In the rows, zero is written as 128.
Rotation paths and how fast each direction turns (degrees per step)
Each turn is a multiple of 5 degrees from 10 to 175, or 0.
Each row of a path follows its step; steps can be skipped.
Rotation 1:
step 3: [124 129 124 132 139 127 122 130 132 124 120 120 117 135 132 121 131 119
 127 141 138 133 133 126 122 139 124 138 133 135 120 125 135 126 128 127
 129 128 128 119 118 137 125 136 130 115 124 120 124 128 141 131 126 134
 127 121 130 125 130 138 130 132 125 127 140 127 123 142 134 132 129 122
 140 120 133 130]
step 6: [120 132 122 127 122 136 120 128 124 123 131 123 123 143 142 120 149 116
 133 129 131 139 125 126 126 136 138 124 126 129 132 125 129 136 125 132
 128 128 127 121 118 134 115 133 137 119 129 120 121 127 137 131 127 136
 121 122 131 128 130 129 122 131 124 128 127 129 138 125 136 120 130 131
 126 127 129 137]
step 8: [124 137 133 133 139 127 132 130 137 120 125 134 127 137 118 122 129 124
 138 130 126 126 124 122 120 124 135 138 135 128 123 132 130 131 125 131
 123 137 130 133 125 131 119 137 131 127 133 132 121 131 135 135 129 128
 121 121 124 141 123 130 122 128 124 140 137 121 135 123 135 147 135 128
 120 111 128 122]
step 9: [122 131 126 137 133 130 121 137 127 122 123 134 147 135 136 118 126 111
 134 135 127 125 139 122 132 133 133 138 141 126 119 122 128 131 130 133
 132 132 125 136 118 130 123 134 131 122 131 124 122 121 133 126 125 141
 120 125 123 132 125 128 126 125 126 136 125 126 132 125 135 129 129 129
 126 118 121 140]
step 15: [134 125 127 133 135 135 134 117 124 130 122 127 128 129 128 127 134 126
 130 137 140 139 129 123 127 129 127 133 133 113 115 115 134 123 123 135
 127 138 133 127 126 129 117 138 133 116 130 129 135 127 136 132 131 134
 136 135 128 118 127 124 125 129 129 133 134 122 136 127 146 138 130 133
 127 119 121 136]
step 18: [127 133 124 134 137 138 137 128 131 121 122 133 125 134 128 126 136 128
 131 123 119 139 119 121 125 127 131 142 135 127 136 122 128 137 120 125
 122 118 121 125 119 134 126 132 138 121 127 123 131 130 131 134 132 136
 133 136 130 124 133 130 117 129 131 129 123 125 125 121 145 141 128 120
 127 128 120 140]
step 21: [131 137 132 138 134 137 128 122 135 129 127 123 130 139 129 134 125 122
 130 136 130 133 124 126 112 127 128 135 140 136 133 132 128 130 126 121
 125 139 118 129 120 125 127 140 130 124 124 123 117 127 129 129 123 130
 118 131 117 123 131 122 125 125 130 142 130 118 131 131 139 141 131 129
 140 126 119 135]
step 27: [114 134 135 128 130 131 134 132 134 138 121 130 137 133 125 134 129 125
 133 136 131 127 129 119 122 129 132 134 140 131 111 129 138 139 135 125
 123 136 127 126 127 117 122 135 141 124 127 127 124 125 124 119 127 138
 135 134 132 124 122 128 120 132 128 120 132 122 133 122 124 144 125 129
 122 123 122 132]
step 28: [131 137 131 132 136 152 123 125 138 136 121 119 134 130 137 123 134 127
 131 120 124 130 132 127 127 134 136 124 130 128 115 126 133 131 135 138
 121 127 126 134 125 125 113 136 130 113 133 133 128 125 125 131 122 135
 135 129 129 124 126 125 124 126 122 122 123 125 131 127 135 138 124 131
 135 122 124 138]
step 29: [129 128 121 114 128 135 127 131 128 123 129 123 124 140 138 128 132 116
 127 128 123 135 126 134 121 139 126 127 128 142 115 126 135 132 134 128
 122 127 127 123 124 139 119 134 132 112 132 120 129 122 128 127 117 121
 123 128 130 120 123 134 121 125 124 124 116 132 135 123 138 135 139 134
 132 131 131 132]
Speeds:
[131 126 128 128 127 127 128 129 129 129 127 126 128 128 130 127 126 128
 132 127 127 129 129 128 128 126 127 126 129 129 131 129 130 129 127 126
 130 129 124 128 127 128 127 127 127 128 127 129 125 127 128 128 125 130
 128 127 126 128 130 129 126 128 125 130 128 131 129 125 129 126 129 129
 128 128 129 130] -> 145
[127 128 130 129 128 128 127 130 127 127 126 130 132 128 126 126 127 128
 130 128 124 127 127 129 130 125 128 132 128 127 129 127 127 130 128 129
 126 125 129 128 129 128 129 129 131 129 126 129 127 127 129 127 128 131
 130 128 130 128 126 128 128 130 128 126 128 126 127 126 126 127 127 128
 129 128 128 132] -> 80
[125 128 128 129 128 130 128 126 128 127 129 127 129 127 125 128 129 125
 131 127 127 127 126 128 129 131 128 125 130 130 127 131 128 129 129 129
 131 128 129 123 128 127 131 130 127 127 129 129 127 128 128 128 128 128
 127 127 130 131 129 129 129 128 127 128 129 125 130 127 128 127 127 127
 128 128 127 128] -> 20
[128 129 128 128 127 128 130 130 129 128 128 130 127 127 128 127 126 127
 126 128 130 125 129 128 128 130 127 128 130 128 130 128 128 129 128 129
 129 130 131 130 128 126 128 130 127 128 126 128 128 129 129 128 127 131
 128 128 130 125 129 127 127 127 130 125 127 131 132 124 127 124 126 128
 128 128 126 127] -> 140
[128 130 124 128 130 128 130 128 129 127 127 130 130 128 128 128 128 133
 129 128 129 127 126 128 128 127 126 129 129 126 127 131 128 130 128 127
 127 129 127 128 129 127 128 129 130 130 129 127 126 130 129 123 128 128
 127 128 126 129 130 128 127 129 129 128 130 128 129 128 129 129 129 131
 126 131 126 127] -> 115
[128 129 126 128 128 127 127 130 129 129 129 128 129 126 130 124 130 128
 130 126 126 125 129 131 127 126 127 128 126 132 130 128 128 126 128 132
 128 130 130 129 130 128 128 128 128 125 128 129 130 130 130 127 128 127
 127 126 129 127 129 128 128 128 126 129 130 129 125 128 129 129 128 128
 127 127 128 126] -> 125
